In the data rows, the value 128 means zero.
Here are some numbered points:
[109 132 117  62 143  84  93 255 196 173 233 156 113 238 128 205 194 173
 226 217 140  49  21  67 250 243 209 121 128 112 105  72 152 135 111 150
 116  81 153  33 147  79 202 234  80 137 129 167 199 252 159  95  90  27
  32 107  72  88 121  65 111 184  19 232] 0
[140 154 120 152 135 130 119 105  89 129 218  39 127 125 112 104 157 120
  98 107 162 119 149 120 101 101  98 137  94 146  83 146 121 145 166 153
 108 197 124 129 115 168 101 119 140 109 112 113 103 122 102 149 125 145
 131 147 127 114 148 123 118  92 111 119] 1
[176 179 124  98 142 160 143  71 113  72  87 144 148 105 124 143 112 115
 146 139 102 149 162 155  22 137 161 166 155 143 142 116  91 153 129 126
 129 156 130 158  70 133 126 120 119  96 147 120 184 108 185  72 130 112
 154 117 119 151 120 150 120 109 145 126] 2
[115 123 121 128 153 187 158  75 124 124 115 168 154  99  68 155  72 130
 111 149  76 126 130 163 160 103 104 129 107 118 132 157 127 109 136 121
 139 128 143 160  95 115  89 132 117 150 166 189 116 114 102 115 127 126
 175 147 138 152 122 128 125 112 170  67] 3
[155 136 123 119 107 145 119 117 106 146 110 114 129 146 163 130 144 156
 136 112 158  99 136 144 131 124  92 139 138 139 140 122 111 158  88 135
 110 163  90 128 106 126 156  82 162 165 118 138 124 165 144 112 129 137
 152 134 123 181 161 150 149 125 113 155] 4
[ 73 174 132 126 118 179 141  88  64 137 173 174 110 160 165 160 134 135
  87 161  91  73  94 133 199  94  84  84 109 105 164 129 164 154  96 138
 114 173 100 123 112 110 114 118  76 178 134 171  36 154 170 119 120 159
 197 108 157 184 123 123 158 112 134  98] 5
[ 83 158 205 125 120 116 116 166 138 129 141  89  87 139 151 151 129 135
 172 108 164 130 101  98 149 141 163 114 129  89 125 120 153  95 109 166
 126 136 124 122 148 140 107 149  86 137 107 152 107 150 144 132  98 135
  98 134 162 178 123 118 135 157 159  92] 6
[176 129 155  63 130 159  87 150 206 157 148 207 198  86 111 137 138 152
 176 107 114 137 145 117  74 188 158 151 125 142 100 129 100  75 163 146
  98 111 137 149 125 130 177 126 141  67 136  88 181  74 130 134 119 120
 102 160  80 117 103  93 100 126  76 194] 7
[112  81 112  73 151 114 109 221 124 169 118 134 131 158  86 126 198 137
 167 113  67  87  95 100 140 174 131 129 161 160  95 130 124 179 160 126
 126 120 158 145 186 138 197 122 199 110 102  98 128 175 125 177 114 115
  82 117 115  99 132 124 149 118 108 169] 8
[114  86 124 123 125  81  92 215 117 183 107 136 118 136  93  84 118  85
 200 131 176 102 141 109 108 109 132 120 131 135   0 142 143 153 173 131
 116  78 112 142 156 134 156 147 160 128 115  59 127 129 102 135 140 119
  98 110 121  75 164   0  98 142  80 172] 9
[133 125 106 140 163 133 121 186 146 115 149 165 143 186  92 106 168 140
 173 133 167 126 125  88 151 171 161 173 144 155  88 123 103 197 131 150
 122 111 128 146 156  93 128 158   2  97 157 115 215 142 142 135 118 105
  57 166 103  83 150  10  88 155  28 242] 10
[194  95 129 146 100 142 148 131 112 103 129 105 113 130 144 112 171 181
 145 111 165 147 172  83 130 133  85  92 125 140  89 128 162 116 180 134
 107 140 108  99 116 131 144 144 168 130 134 109 120 101 130 139 135 138
 132 142 155 124 145 149 135 132 122 113] 11
[145 106 104 106 172 165  97 114 153 126 113 128 178 129  94  96 147 145
 120  95 137 191 155 115 112 110 107 167 145 124 119 108 118 158 148 169
 116 138 141 191  93 144  91 136 134  79 168 108 138  62 137 157 140 134
 144 138 120 129 138 119 132 104 128 112] 12
[176 124 124 121 140 160 132 126 129 138  88 138 132  75 114 131  96 114
 157 102  82 141 150 140  76 137 119 148 168 115 141 115  83 174 148 139
 128 147 163 146 118 167 109 101 184 101 127  73 126  78 109 150 178 141
 133 127 159 139 110 159 144  84  97  96] 13
[143  99 102 128 115 152  82 148 115 119 127 114 150  90 100  96 128 107
 114  81 153 105 173 113 116 127  70 144 123 145  86 255 123 153 153 134
 102 142 124 130 132 138 175 113 179 120  47 100 130  83 119 139 150 118
 120 167 141  78 181 135 135 114 107 144] 14
[151 132 149 159 119 181 159  50 125  93 128 121 156 106 165  85  92 109
  74  73 148 164 193 111  91  83  88 122  67 104  51 153 140 104 140 118
  60 131 127 160 128 151 111  92 141 130 127 113 104  84 101 143 162 163
 181 111 116 150  90 158  73 116 144  88] 15
[152 132  93  97 132  97 100 147  75 161 123 150 138 143 112 153 182 132
 169 174 176 140  80 130 177 153 126 189 120 127 114 111 145 135 150 165
 139 147 171 128 180  76 179 159 130 148 185 136 168 187 127 157 126  97
  93 147 126  81  96  34  48 167 112 189] 16
[119 106 160 149 128 140 118 108 160  95  51  65 169 119 139  95  34 157
 125  88 116 224 173 136  72 117  97 104 122 101  88 140 130  80 134 150
 158 154 144 116  86 196  58 103 135 105 112 107  95  90 149 127 155 150
 171 123 153 142 104 172 146 126 205  61] 17
[130  94  74 212 131  91 114 160 156 168 134 141 103 164 116 152 200 115
 158 127 133 132  78 124 107 171 137 129 150 107 129 127 129 149 145 152
 160 127 144 115 136 116 164 144 149 120 114 114 123 122 136 109 110  95
  78  99 105  89 148  92 171 132 117 174] 18
[187 156 145 145 124 172 145  31 146 137 113 150 178  89 118 124  92 144
  97 127 115 150 184 113 143 115 163 167 114 123 126 144 105 108 133 135
 100 114 143 183 120  91 122 122 104 104 148 124 152 118  81 118 135 153
 154 157 117 148 119 112  19 128  86 172] 19
[ 89 125 156 151 139 122 142  89 106 106 157  89 102 143 154  77 113 147
  79 134 121 249 147 120 139  93  83  90 108 110 123 151 115 125 127 114
 140 164 108 131  87 101  74 110  72 167 121 140 134  83 119 141 119 131
 172 108 164 152  95 154 153 146 167  79] 20
[121 149 112  96 142 148 148  82  94 115 160 154  97 141 109 138  88 154
 133 169 113  99 117 117 134 123 132 128 124  95 163 139  59 115 107 118
 138 109 158 110 119  80 135  29 114 160 132 171 135 123 111 118 103 153
 171 179 151 150  98 149  81  98 138  93] 21
[111 168 111 109 136 161 113  50 143 110  75  64 181  99 162  94 133 143
 143 106 129 222 167 177 109 109 114 158  92 145 117 126  52 124 123 166
 156 200 137 147  65 209 130 101  94  92 169 105 123  86 128  72 140 169
 187 186 138 141 126 187 111 125 200 100] 22
[155 126 110 162 143  48 162 144 134 108 206 154  57 163 164 164  60 117
 145 158 111  85 118  86 127 129 138 130  88 147 156 127 139  75 103 134
  91 101  90 145 126 110 122 140  93 191 154 127 156 128  98 176 104 134
  89 123 125 157 152  96 113 158 122 191] 23
[ 78 129 163 105 150 112 204 102  73 156  79 135 105  89 101 145  85 130
 145 127  64 114 148 191 106 106 103  84 131  66 173 167 150 107 102  77
 142 118 128 130 141 160  81 108 107 159 117 152   7 130 102 128 143 150
 168 135 173 178 114 196 120 106 155  62] 24
[182 118 126 136 173 205 143 140 174 116 119 107 160  97 124  76 130 140
 139 110 138 182 202 118  83 145 141 173 114 152  66 147 105 162 151 158
  91 132 142 162  91 181 103 131 116  88 139 112 180  78 154 167 127 117
 124 145 111 112 134 141  64 105  70 158] 25
[107 203 150 179 114 159 147  75 102 106 121 108 135 129 111  87 114 125
 105  87 146 162 126 150  72  88  92 179 110 142 108 107 109 101 122 160
 109 208  89 129 129 133  84 108  91 148 109 101  82  76  99 141 145 177
 147 142 129 137 117 154 157 145 149  55] 26
[186 158  83 137 124 112 111 115 129 169 123 161 152 140 145 102 134 127
 153 110 117 140 110 159 116 139 159 183 145 138 105 157  88 173 160 122
 106 106 126 147 115  83 155 167 140 106 125  76 210 105 148 120 117 109
 141 159 136 108 158  83 123 134  72 167] 27
[154  92  95 176 124 127 108 162 115 140  94 134 167 118  69 113 141 129
 175 106 143 154 134 174  97 123 140 137 129 117  89 131 103 149 166 121
  92 102 169 147 162 110 178 132 181  78 104  85 149  72  97  91 121 114
 119 176 134  92 115  96  97 135  81 178] 28
[101 172  92 140 152 106  78 114 161 132  97 127 154 149 120 169 157 173
 145 133 134 167  71 147 156 147 141 175 136 108 129  80 114  89 120 148
 143 123 147 121 136  15 142 155  97  91 156 169 147  93 113  97 128 142
 127 129 133 157 115  98 116 141 134 116] 29
[153 103  92 122  98 159 112 173  75 107 190 208 109 168 116 125 127 133
 118 132 169 118 105 114 157 113 121 146 141 137 116 151 179 171 123 111
 112 114  83 158 143  87 192 147 141 133  95 153 132 128 113 123 139 130
 106 128  96  73 178  64 107 146  64 201] 30
[ 90  93 121  92 118  63 130 157 104 180 110 131 103 136  98 147 115 140
 126 140  72  93  64 136 125  95 131  99 186  70 168 132 120 160 121 103
 150 114  67 109 119 130 153 137 134 127 128 149  87 174 146 130  96 125
 120  90 137 132 119 172 166 136 180 112] 31
[137  99 168 107 115 107 154 171 137 104 135  76 102 118 140 121 110 120
  88 128 162 130 101 112 124 112 132 103  64  89 120 158 171  88 119 140
 153 149 105  97 121  29  73 166 107 130 157 142 103 174 139 162 133 128
  73  90 134 113 107 144 152 155 184 104] 32
[ 95 109 129 132 135 153 148  95 139  97 129 122 145 100 163 162 117 124
 118  95 122 113 152 141  90 122 116  93 137 124 124 120 140 138 119 131
 129 170 106 138 118 162 119 100 129 119 159 136 107 106 132 117 175 153
 156 124 124 139  92 200 166 136 123  86] 33
[139  80  93 129 120 131 111 210 113 165 156 138 118 162 103 128 128 100
 156 128 106  63  98  88 111 174 124 118 170 145 124 130 120 187 163 135
 154 112 115 144 104 181 172 131 171   0 100 118 170 164 172 134 136 113
  89 127 126 120 183 148 161  92  61 185] 34
[139 141  67 127 163  92 131 153 126 127 118 189 108 118  82 164 176 157
 127 160 149 137  72 142 165 207 166 215 144 156  88  88 144 126 146 151
  84 105  98 102 172 106 180 160 100 123 141 164 143 182 120  86  97 143
 113 131  90 132 131 148 122 154 111 160] 35
[115 151 106 111 126  95 104 149 131 135 127 117 138 255 123 146 172 133
 177 165 152 139 105 141 149 160 155 146 114  90 163  93 136 140 115 106
 169 112 123  87 138 114 147 134 106  83 155 179 170  99 161 117  86 100
 127 165 110 125 106 118 111 122 141 152] 36
[145 100 148 181 144 150 180 144 190 152 211 153  93 175 153 147 161 146
 161 172 101  96 124 101 159 177 190 103 136 164 135 206 160 137 144 128
 161 104 123 148 109 113 132 157 117 146 102 111 143 143 150 132 112 128
  84 123 114 136 146  92  86 158  73 184] 37
[ 94 141 129 145 119 116 123 122 134 131 176 118  96 151 137 136 131 144
 115 137 144  93 182 113 127 136 144 106 150 115 129 102 140 148 120 164
 140 149  82  87 110 117 122 131  89 147 127 157 110 170 137 148 131 135
 111 110 168 131 142 124 166 219 150 131] 38
[149 157 102  74 129 142 128 133 130 116  96 131 102  84  94  97 133 138
 153  93 142 139 150 152 104 149 155 142 128 129 169 106 102 123 140 104
 135 132 130 103 112 103  89 107 121 114 148 125 144 136 123 117  98 134
 160 219 131 148 105 165 138 119 113  84] 39
[148  98 110 108 119 120 108 196 134 141 119 164  80 178 178 134 134  78
 166 125 170 108  99  93 149 172 137 119 166 144 107 115 127 159 155 148
 132 112 133 110 173 132 211 152 161 121 139 169 141 143 163 125 131 110
  67 119 128  87 121 117 166 155  97 176] 40
[167 105 104 151 116 148 138 155 104 126 217 175 126 131 146 176 123 146
 144 140 110 116 109  78 167 143 148 139 135 148 139  96 166 116 144 140
  93  96 101 140 129 156 141 148  83 171 126 150 138 163 149 112  94  50
 103 132 142 126 126 126 104 140  75 206] 41
[110  79 148 100  99  91 133 102 162 154 140 132 122 123  97 168 105 169
 127 141 104  84 127 143 119 140  84 113 127 113 181 190 111 141 141 126
 107 135 113 104 115 139 131 125 110 156 117 158  81 165 147 134 117 120
 176 113 140 125 126 130 187 126 148  96] 42
[209 125 164 120 150 121 126 191 156 105 138 115 208 102 109 120 151 136
 184 116 167 129 160 143  91 182 169 176 148 133 107 166 119  62 172 100
 133 122 169 126 133 163 137 159 145  64 140  39 161 121 113 134 148  62
 109 116  80 129 144 113  85 110  49 212] 43
[160  44 149 146 121 158 140  87 151 127 124 179 121 124 125 126 147 116
 122 128 136 173 146 153 139 149 135 152 135  34 119 189 132 118 144 111
 137 108 156 135 126 114 108 117 104  86 150 110 135 107 138 126 155 123
 152 132 137 130 118  92  89 129 153 127] 44
[142 200  90 134 140 166 118  78 120 113  80 117 159 106 113 127 112 114
 108  99  86 184 164 146  93 125  81 106 138 116 132 162 101 152 131 129
 129 146 132 134  85 146 118 112 146  75 135 102 105  47 151 128 152 148
 140 136 142 141 123 173 130  60 122 100] 45
[177 139 165 185 144 131 152 125 126 118 158 143 144 128 141 107  85  83
  72 116 104 116 161  75 135 106 130 116 131 127 105 154 145 138 134 157
 122 117 134 163 114 166 105 119 108 147  97 110 129 101 117 164 125 135
 142 108 103 194 155 146 135 129 106 141] 46
[138 100 135 125 166 127  67 117 141 129 157 177 137 159 117 121 172 126
 135 122 118  90 115 116 153  96 137 121 106 137 138 139 109  93 103 109
 116 111 130 147 134  94 129 120 107 152 119 141 137 124  93 115 122 126
 114 110 136  77 140 103 111 107 104 129] 47
[129 163 113 135 133 156 131  80 154 126 112 115 157 113 110 112 147 142
 132 101 139 165 161 141 129 105 107 190  86 161 104 121  86 114 148 128
  83 161 136 138 111 146 110 155 108  84 146 116 142 121 122 137 113 167
 118 148 112 124 142 137  85 102 133 135] 48
[122 151 128 133 144 175 137  53 120 115  78 149 146 109 149  97 118 131
  97  91 142 190 187 162  96 103  62 157  97 122  62 177  92 200 127 177
 108 153 145 162 121 187 103  84 175 101 175 113 116 107 133 105 164 170
 170 121 135 142 161 181 135 100 139 105] 49
[132 122 109 127 126 128 113 142 107 178 143 137 129 144 104 140 146 128
 113 133 130 105 151 102 121 120  89  96 185 118 154 161 117 179 146 136
   0 120 111 133 131 127 180 122 171 150 121 138 120  82 118 144 124 139
 121 140 132 144 158 108 123  85  70 145] 50
[117 183 101 134 167 109 116  79 146  98 112 129 178  81 129 125 139 126
 152 139 145 201 188 164 104 117 159 185  93 140  87 120  67 129 255 165
 135 146 165  31 132 142 111 149 142  62 137  63 140  96 102 104 152 144
 121 179  93 139 140 100  96 154 124 157] 51
[160 155  91 156  85 191 129 131 112 123 169 216 132  97 127  99 184 128
 120 106 183 139 176 131  98 147  84 161 121 135  79 154 138 146 144 133
 103 118 121 196 138 138 143 115 167 106 108 106 193  81 162 117 159 141
 133 174 124  92 152 109 132 154  94 153] 52
[ 90 108 171 102 136  82 172 148  96 140 164 153  90 142 145 137  98 114
 156 169  89  50  94 100 127 142 158  19 114 127 149 129 136 160  73  94
 160  91 132 111 124 111 119 135  90 185 150 152 132 157 143 122 112  79
 135  82 134 228 126 102 145 124 135 114] 53
[ 84 108 202 138 126 101 169 160 128 114 172  63 140 130 147  84  72 121
 121 151 103  97 102 100 137 152 130  81 190 129 121 146 170  73  95 126
 118 137 111 100   0 183 116 118  99 170 119 117  96 113 113 155 136  95
 151  97 153 174 103 208 173  99 179  74] 54
[152 158  90 145 156  91 118 195  96 140 181 155 138 200 146 215 192 230
 131 205 135  79  55  66 215 227 193 152 103 106 153  98 180  86  87 127
 167  97 158 112 163   5 156 185  71 147 131 157 161 212 133 124 115  86
  55 131 116 125  98  38 106 213  84 219] 55
[169  75 112 145 115 104 145 204  92 161 125 153  89 189 112 159 143 143
 132 141 132  78 108 113 177 122 103  98 149  87 138 134 160 148 106 108
 119 125 126  97 162 121 150 152 141 205 105 143  89 154 113 152 131 124
  82 123 155 111 156  63  64 117 117 161] 56
[110 141  98  92 129 103 117 135 102 168 178  86 145 191 156 174 159 144
 136 164  96  95 102 107 121 117 125 129 154 126 128 117 146 146 122 130
 141 102 118 110 126 110 172 163 114 140  99 160 117 168 130 127 124 115
 113 141 145 123 136 118 175 152 156 145] 57
[116 127  70 137 139 115  73 215 169 143 152 150 131 153 104 167 198 176
 159 163 146 115  73 101 250 149 175 166  96 110 127  90 107 121 128 137
 146 103 149  96 140  84 195 161 174 113 152 171 142 180 137  81 117  79
  70 148 139 101 117  52 118 170 124 228] 58
New points follow, each followed by the numbers of its two nearest points above, looking only along the 7 directions in which the numbered points spread most, smallest number first.
[169 109 110 147 117 123 109 130 122 154  11 146 165  93  81  64 117 113
 109  61 121 188 182 132 107 119 131 132 165 103 109 132  94 159 188 124
 129 128 154 114 170 122 145 124 188 106 113  96 146  95  92 119 128 118
 200 171 139  57 145  87  99 140  73 112] 12 28
[144 146  97 141 128 130  99  85 112 126 109 131 112 127 141 126 135 123
 147 119  83 158 105 123  86 132 109 118 160  94 143 118 102 126 120 156
 116 166 120 155  95 124 111 110 120 108 171 135 128 123 121 108 104 160
 152 144 134 185 125 159 110 114 176 115] 33 39
[108 152 149  91 141 119 120  89 157  89  84  98 151  96 162 147  97 142
 167 148  97 154 123 147 112 137 103 141 153 114 124 116  87 122 122 126
 147 106 185 124 109 148  81  84 113  88 172 117 151 105 136 118 122 146
 158 119 120 181  97 165 157  89 153 126] 2 39
[141 178 108 156 144 153 115  63 132 117  98 132 155  75 169 101  89 140
  94  95 139 235 180 160 112 115 114 165 113 181 120 157 105 146 162 139
 128 157  87 153 108 128 110 135 163  77 134  98 120  76 138 168 142 176
 178 184 121 121 196 152 125 116 165  85] 45 49
[130 129 164 141 139 137 157 149 133 102 154 147 121 124 129 127 125 163
 161 172 102  96 142 154 112 161 158  90 119 121 154 142 151 137 118 133
 128 134 116 115 101 151 101 141  98 114 133 141 101 112 144 120 136 135
 154  96 109 141 126 148 114 104 184 101] 33 42
[139 143 183 173 148 168 146 124 113  84 186 116 148 124 117  99  92 135
 121 115  75  84 152 108  93 151 113  81  92 178  89 137 129 125 121 142
  88 155 111  92  96 138  85 110 133  94 164 102 122  88 165 196 180 153
 107  97  88 118 130 189 148 124 124 127] 33 46
[ 86 177 180 115 139  60 212 130 118 123 185 143  90 143 138 157  92 159
 113 163 139  43 112 123 156 125 140  87 121 126 184 138 156 107 108 103
 115 104 104  80 124 100 154 145  84 201 149 163  92 192 167 125 134 120
 110 117 128 170  86 136 177 107 174 107] 42 53
[131 145  85 121  69 140  90 238 103 155  94 155 122 113 114  94 188 102
 102 115  58 148 161 151 100  82  87  95 136  79 123 125  94 177 142 138
 106 143 133 126 149 121 123  86 133 150  90 128 103  97 102 133 176 184
 172 154 148 117 149 139 111 155 142 145] 14 50
[ 83 113 128  91 129 104 124 116 112 154 125 209 122 172  97 133 124 145
 141 135 100  88  70 134 154 112 169 126 134  94 159 130 105 113 131 100
 160 111 153 102 120 102 131 108  98 174 140 142 110 172 122 136 101 163
 120 109 155 106  44 117 159 126 152 121] 31 42
[123 135 142  96 115  95 103 114 152 151  91 104 143 113 102 130 120 154
 181 132 100 127  97 163 104 138 168 164 162 114 137 111 141 120 111 160
 173 120 130 123  86 130 109  95 147 116 151 111 160 125 161  78 108 120
 124 150 133 142 106 154  94  96 160 131] 36 39
[152 122 123 105 132 158 186 110 143 148  92  90 128  89 131  76 128  83
 148  63 164 162 183 137  42 120  96 145 130 169  79 123 122 116  87 151
 111 179 134 154  79 157 130 122 154  78 135 101 152  80 202  90 157  99
 140 114 113 108  99 154 149 117 131 121] 12 45
[131 123 133 119 131  97  80 103 151 162  93  22 114 118 121 138 138 123
 125 135 137 174 144 136 111  97 129 178 101 137 125 157 130 120 144 119
 143  90 128 109 170 112 165 168 120 117 131 137 115 102 127 120 106 155
 144 119 128 111 127  83 102 135 134 107] 11 44
[ 84  87 134 144 106 130 119 189  78 120 127 168  96 134 128 118 127 129
 120 113 112  83 104 118 104 113  97 109 177 146 118 148 143 162 176 122
 123 104 152 177 137 141 169 175 148 116 104 134 138 139 109 107 116 110
  96 117 142 152 140 121 180 118 127 125] 4 50
[ 73 132  95 126 120 100 103 172 121 121 155 162  44 177 123 141 148 149
 117 156 153 112  71 114 148 149 132 140 161 111 162  69 101 152 112 104
 126 118 106  97 110 147 159 142 115 166 128 177  68 225 169  75  87 113
 114 135 103 124 132 147 168 129 150 163] 38 57
[ 98 133 241 124 129 109 135 165 165 114 157 125 102 158 114 155 129 143
 133 185 140  66 100  93 195 112 153 109  99 123 116 147 145 129 106 130
 107 120 144 122 101  77 161 135  92 141 137 138 130 111 126 118 117 110
  62  98 149 116 117 109 167 147  58 150] 23 37
[155 117 167 119 145 138 159  95 133 118 120 115 134 101 140 127  50 144
 115 149  72 150 144 145 117 119 138 123  99 124 153 137 132 121 106  83
 129 123 111 133 160  79  82 100 109 133 150 130 121  97 109  98  96 120
 170 112 157 156  85 134  97  82 167  69] 3 21
[102  85 125  63 130  77 138 162 133 155 107 148  94 138 115 136 100 152
 132 150  89  76  59 129 111 114 113 110 179  71 149 138 119 112  99 114
 153 121 120  74 115 154 145 140 147 128 116 175  54 181 153  86  77 118
 113  85 144 129 132 196 194  80 146 109] 31 42
[152 107  74 135 118 178 135 133 168 131 116 104 167 125 118  66 136 133
 115 105 158 142 116 147 124 159 107 154 125 146  89 133 134 154 157 116
 122 132 125 119 138 141 164 131 146 130 114  92 135 151 123 116 143 139
 146 126 139  64 103 129 121 123 107 152] 11 12
[103 117 159  99 158 106 106 134 100 101 184 124 114 160 204 154 115 140
  44 146 118 132 150 126 155 132 125  98 142 112 121 165 130 102 107 148
 124 139  96 127  65 120  95  82  94 132 123 164  85 132 167 135 137 136
 124 111 120 157 120 172 154 111 145  97] 33 38
[144 121 128 186  93 128  72 111 170 103 130 107 153 113 130 116 179 152
 130 166 194 208 171 133 145 172 150 207 101 149  73 112 115 100 137 159
 130 141 164 131 163  98 131 132  92  71 137 125 184 147 138  98 188 102
 101 147  21  91 129  80  84 196 106 175] 48 51
[140 153  81  83 179 131 106 169 122 160 170 160 149 165 107 162 164 133
 194 167 161 100  83 132 144 176 218 177 150 100 105 119 120 127 147 154
 133 127 171 185 167 116 158 193 109 111 149 146 238 200 131  99 195 110
  83 148 112  91 146  56 147 158  33 206] 10 35
[102 133 180  93 140  89 146 112 144 108  87 108  98 113 158 132 113 169
 105 132 138 151 104 158 129  92 164 117 115 110 170 114 174  82  71 110
  86 134 132  37 116 121  68 109  42 168 142 155  97 124 129 154 116 147
 165 114 155 133 105 153 180  99 202  54] 6 20
[129  69 162 114  88 105 140 164 107 139 161 115 108 158 125 126  98 111
 145 138 107 112 117 162 110 157 138 117 140 124 177 153 140 129 120 161
 149 113 128 134 133 152 111 118 136 122 116 111 123  95 138 123 121 133
 144  93 136 145 133 159 142 100 121 111] 33 42
[125 116 147 141 144 138 128 137 133 109 176 126 126 156 165 179  68 109
  95 157 101  66 148 116 138  98 115  89  93 194 163 125 158 113  98 135
  55 161  19 127 101 102 123   0 111 174 155 161  79 135 130 170 158 159
 127 108 169 135  69 160 148 161 135 128] 5 38
[127 118 108 125 140 174 141 144  93 109 141 122 122 121 164 106 156 103
 146  99 176 126 169 157 117 108 121 100 142 150 108 131 126 172 143 136
  98 138 128 131 138 139 115 120 146 135 106 108 123 117 129 156 149 119
 148 143 133 128 165 152 116  74 140 156] 1 11
[135 143 134 130 105 117 135 174 151 127 221 141 121 215 206 163 190 177
 160 204 127  54  51 112 233 166 170 148  92 106 147  87 177 132 109 118
 112  92 145 158 161  78 167 157  63 168 147 156 156 228 125 113  79  84
  22 143 145 112 105  30 130 217  66 215] 55 58
[119 151 158  95 131 124 166  84 150 107 116 102 118 121 164 115 140 126
 139 103 131 163 159  82 135 142  79 105 125 142 113 104 134 161 127 141
 158 176 107 135 127 161 125 120 152 134 123 113 102 123 155 125 144 162
 116 128 125 142 119 186 144 104 178 157] 1 33
[134 125  69  99 122  94 110 190 150 144 132 145 133 171 128 191 176 129
 201 163 137 159  10 115 182 147 205 194 120 125 128  61 138 175 172 150
 139 103 106 160 169  84 184 169 105 124 156 138 117 172 158 128 122  78
  71 171 101  96 109  47  95 160  83 189] 16 58
[227  95 131 114 124 137 159 129  48 154 141 113 132 118 128 116 139 121
 114 147  87  86 131 138 125 113 127  97 146  89 136 126 107 139  94 139
 135 140 144 105 151 136  88 127 128 167 137 138  96 138  76 123  83 133
 125 148 150 186 132  95 137 113 116 102] 42 47
[115 140 169 102 138  93 134 137 159 115 147 139 108 152 126 201 159 167
 108 166 102 119  69  92 162 156 143 154 114 107 186  88 138 103 109 117
  89 165 171  86 152  73 140 176  61 106 143 159 146 164 135 136  67 106
 108 100 105  97 112 117 162 143 163 115] 36 57
[177 101 130 171 110 163 152 111 111 124  70 153 149 100 159 124  87 105
  64   0 125 128 162 131 124 116 123 119  98  55 145 182 119 121 127 107
  85 100 156 188 133 108 143 128 144 155 127 129 101 114  97 147 136 179
 155 165 137 120 154 123  87 150  96 100] 15 44
[123  95 112 118 147 136  71 160 168 128 169 112 130 128 132 106 121 117
 214 148 135 116 152  89 114 185 121 121 145 129 119 128 120 106 126 155
  69  84 129 204  99 157 156 116 130  74 133  98 153 116 110 171 129  93
  93 121 104 126 121 162 143 116 122 152] 11 27
[133 105 177 105 163 111 173 123 153 123 118 119 116  95 107 100  54 124
 111 135 101 160 102 113 105 136 148  85 144 106 110 133 116  79 140 100
 124 141 128 150  98 135  82 135 136 136 121  90 115  78  97 152 149 151
 146 136 129 141 117 119  56 117 148 105] 3 44
[149 145 113 113 155 177 137  80 118  87  89 124 165  96 151  87 105 109
 138  88 117 122 196 105  66 122 123 147 118 143 117 155  70 118 129 148
 185 150 135 181 120 166 115 121 145  87 132  97 142 129  65 131 150 128
 137 131 133 104 141 156  72 139 101 136] 12 48
[139 167 166  81 122 143 150  92 177 175  79  94 149 105 116 132 101 155
 150 120  49 180 146 159 117 146 174 138  82 125 144 161 113  88 104 124
 151 104 161 113 121 152 137 149 102  94 149 100 145  58 139 112 104 140
 135  98 100 122  69 133 112 129 183 180] 39 44
[157 114  72 157 154 104 139 140 137 131  98 165 161 152  91 162 178 115
  84 114 148 110 124 111 128 122 127 169 131 142 128 115 113 151 138 153
 141 162 114 202 189  93 160  94 125 101  95 158 154 133 119 135  95 154
 155 138 140  71 185  95  81 110  77 181] 27 47
[124  56 122 148  97 125 136 221 135 123 143 153 124 131 112 124 125  85
 160  82 200 102 105 119 133 150 122 116 179 142   4 142 158 152 153 130
  98 109 117 127 169 138 196 116 182 122  70  93 101 142  91 146 135  90
 113 109 125  84 154 122 117 132  77 162] 8 9
[133 135  94 129 121  81 139  92 139 158 101 141 163  95 131  99 143 117
 125  74 161 167  76 154 152 132 140 142 111 108 154 130 162 107 171 124
 117  97 163 119 188  95 140 146 133 151 102  76 159 114  97 140 100 159
 128 116 140  79 114  67  56 154 166 139] 44 47
[154 106  74 121  90 169 137  97  98  95 123 255 156 120 121 150 103 118
 112  93 107 138 167 113  82  71  84  97 156 217 143 174  91 195 108 116
 123 135  88 161 107 157 123  53 181 111  89 123 130  84 129 118 147 160
 171 128 135 173 178 182 124  75 108 150] 45 50
[152 112 135 147 102 132 115 155 147 152 137 116 150 130 136 128 132 118
 173 129 165 113 132  93 127 192 158 133 109 162 114 138 112 119 151 159
 126 142 149 121 135 145 141 156 130  96 127 107 165 136 141 126 131  80
 129 189 106 143 120 123 104  92 119 200] 7 27
[114 131 148 133 118 185 123 123 116 129 148 124 181 126 110 141 121 142
 158 144  63 110 101 105 122 151 155 127  91 117 149 152 127 108 104 139
 133  82 142 125  87 126 139 142  89 128 182 141 255 133 110 137 100 131
 133  91 141 130  87 182  81 124 152 107] 21 39
[159 155 146 139 128 113 144 122 122 120 162 135 122 131 149 142 114 130
 104 147 117 120 109 122 143 119 115  93  98 110 115 135 121 116 113  79
 157 118 142 125 140 139 130 114  80 165 168 208  78 111 127 138 124 151
 129 107 138 147 133 128 116 142 140  77] 21 42
[165 137 138 151 150 151 132 157 113 122  91 153 142 123 125 107 133  89
 187 120  82 158 142 120 106 153 121 165 140 140 105 143 132 149 158 128
  95 132 141 156 122 142 129 112 145  94 134  92 145 103 172 136 154 185
 105 127  97 115 139 135 135 114  90 148] 12 27
[173 185 127 153 163 228 151   0 147  84  88 108 174  48 176 103  65 126
  89  51  93 237 209 185  69  50  75 116 122 132 139 183  53 109 147 145
 120 154  75 210  93 157  66  86 150  79 156  99 108  23 113 121 151 199
 255 156 164 173 154 190  99  73 210  83] 15 49
[102  98 199 131 124  72 135 118 132 120  90 137  89 140 144 121  96  97
  92 103 108  81 151 166 134  85 103  88 106 114 150 158 173  84 112 120
 154 115 140 112 127 147  98 111 149 145 103 153 104 136 225 201 104 142
 166  99 145 145  92 164 148 109 148  71] 24 42
[ 75 151 116 123 158 114 118 120 140 106  83 126 143 139 127 155 156 147
 186 106 112 167 115 105 120 156 144 156 131 149 120  99  60 135 151 143
 128 134 137  97 117 111 139 154 129 105 127  91 125 186 147 116 111 136
  49 149 117 119 124 114 235 127 170 168] 18 36
[127  99 131 127 109  94 128 155 107 140 153 166 132 101 119 116 112 121
 130 162 118  83 106 128 106 108 121 105 181 114 147 165 129 110 120 123
 136 107 131 131 119 152 150 125 144 181 118 135 134 174  59 119  93  65
 145 101 138 113 130 130 127 124 107 106] 42 47
[117 152 163 133 123 104 162  86 127 112 105 152  59 135 139 155  50 130
  77 106  85 149 146 129 116 105 143 119 108  87 198 188 144 112 113 125
 139 119 117 135 110 123  67 116 107 148 140 133 120  66 109 134 179 165
 185 125 142 120  72 137 112 111 161  60] 3 24
